First come named turns, each shown by rows before and after it. For each pair of rows after them, which turns, in which order, take the first row to the second? The first pair is done for you.
turn daki:
[-10   4  -3  -8  -8  -8   1  -2  -6   1   2  -7   3]  ->  [-10  -3  -4  -7  -8 -10  -6   4  -5  -5   2  -5   1]
[ -1   4   0   0   6   3   9  -3   2   8   7  -8 -11]  ->  [  2  -7   0   1   8  -2   5   4   5   0   6 -11  -9]
[ -7   3  -5   4   5   1  11  -8  10  19   5  -2 -11]  ->  [ -2 -16  -4   5   5  -8   9   2  16   7   6 -10  -9]
[ 2 -8  1  5  1 -2  3  8  1 -7  0  1 -3]  ->  [-3  6  0  3  3  6  3  1 -5  2  0  5 -5]
turn Zipe:
[ 10   1   5   7  -3 -18   3  -1   4  -2  -7   9   4]  ->  [  5  -4  -6   9  -3 -16  -2   4  11   1   2   0 -10]
[  1   7   0  -6  -1  10   3   3 -16 -13   5  12   2]  ->  [  5  -4  -1  -1  -3   8   0   8  -9 -15   7  16  -2]
[  2   1   4  10   2  -4   0   6   0  -3   1 -11   3]  ->  [  0   3   4   9   3  -4   1   3  -2  -3   1 -11   3]
turn Nodi:
[  8   8  11  -2   2  -8   1  -6 -11 -16   4  15   6]  ->  [  6  10   7  -4  -4  -8  -2  -9 -10 -13   2  19   5]
[  3   6  -4  -3   1  -2   6   2  -9  10   2 -15   4]  ->  [  3   9  -8  -3  -1  -3   4   0 -10  10   0 -15   4]
[  1  -5 -10   2 -12   2  -5   3   1  -2  -1  -2   2]  ->  [ 3 -5 -9  6 -7  5  1  4  4  5  2  4 -3]
turn beno:
[-13  20  10  -6  -5   8   6   1  -3 -13  -9  -1  -2]  ->  [-11  19  13  -8  -4   3   8   2  -3 -13 -10  -7   5]
[  1  16   7  -7   6  -3  12  -5  -8   5  -4 -15   9]  ->  [ -1  12   3  -7   0  -6   8  -4  -3   6  -3 -23  10]
[ 2  0 -4  7 -5 -3 -7 -1 -3 -9 -7 -1 21]  ->  [  0   1  -8   7  -9  -2 -11   1  -2  -9  -6  -1  18]
Then:
Between the rows of a pair lie 2 to 3 turns.
[  1   1   2  -3   6  -5  -1   4  -3 -14  -4  -7   4]  ->  [  0  -5  -2   2   5  -2  -9   7   0 -15  -2   5  -3] | daki then Zipe then Zipe
[ 1  0  1  7 -5 -1  8  5 -7 10 -4 32  2]  ->  [  1  -7  -2  11   2   1   8  11  -2  10   6  28 -10] | Zipe then beno
[ 15 -15  11  -1   1 -14   9   4   5   3  -1 -19  15]  ->  [  0  15  -6  -3 -16  -1  -1 -16  -6  20  -5  -1  14] | Nodi then daki then daki
[ -8  19   7   3  22   7   3  -7  -7   2   4   0 -16]  ->  [-12   4  -5   4   8  -6 -20   3  -3 -23  -2  -5 -10] | daki then daki then Nodi
[ 11   6   4   4  10  13   9   2  -6   5   5  23 -16]  ->  [ 11 -12   3   0   5  -8  -5  16   0 -26  -1   6  -3] | daki then daki then Nodi
[-16   2 -10  -2   5   0 -13   9   1  -8  -2 -12 -12]  ->  [ -2 -17   0   3   0  -6 -14  16   5 -14  -5   5   1] | Zipe then Zipe then Zipe
[  2   1  12  -3  11  -1   8   5  -7   3   1 -16   4]  ->  [ -5  12   2  -2   5   7   4  -2  -9  12   1 -12  -2] | beno then daki then daki
[  2   7  -1  -1  -6  -1   4  -4  -5   7   1 -13  16]  ->  [  6   0  -2   1 -11  -4   0  -1  -2   4   0  -7  19] | beno then Zipe
[-2 16 -7 -2 -9  5 -3 -5 -9  1 -1 10 -1]  ->  [ -2   9  -1  -5   4  -5  -2   1  -9 -17  -3  -5   4] | Nodi then Nodi then Nodi
[ 14  -6  19   0  22 -12  15  -8  -4   4   3   7  13]  ->  [  7 -24  -7   8   9  -8  -3   3  16   7  14  -2 -12] | Zipe then beno then beno
[ 7 -1  5  6 -1  8  6 -2  2 13  2 16 -3]  ->  [  8 -14   8   6   7  -1   1   8   2  -9  -1   5  -4] | daki then daki then Nodi
[  2  -1 -10  -5 -14  -6   0  -6  11  10   6 -14   7]  ->  [ -3   9 -10   2   6   8  -8  -5  -2  -3   6  21  -9] | daki then beno then beno
[ 17 -11  27  -3  19  -9  26   5   0  -2   2  -4   8]  ->  [ 18 -14  20   4  18   3  23   5   4   5   5  25  -4] | daki then daki then Zipe
[ -3  -5  -6   3   4   0 -14   6  -2 -16  -2   6  -8]  ->  [  9 -15  -1   6  -4   1   0   7   9   3   3   8  -5] | daki then Zipe then Zipe
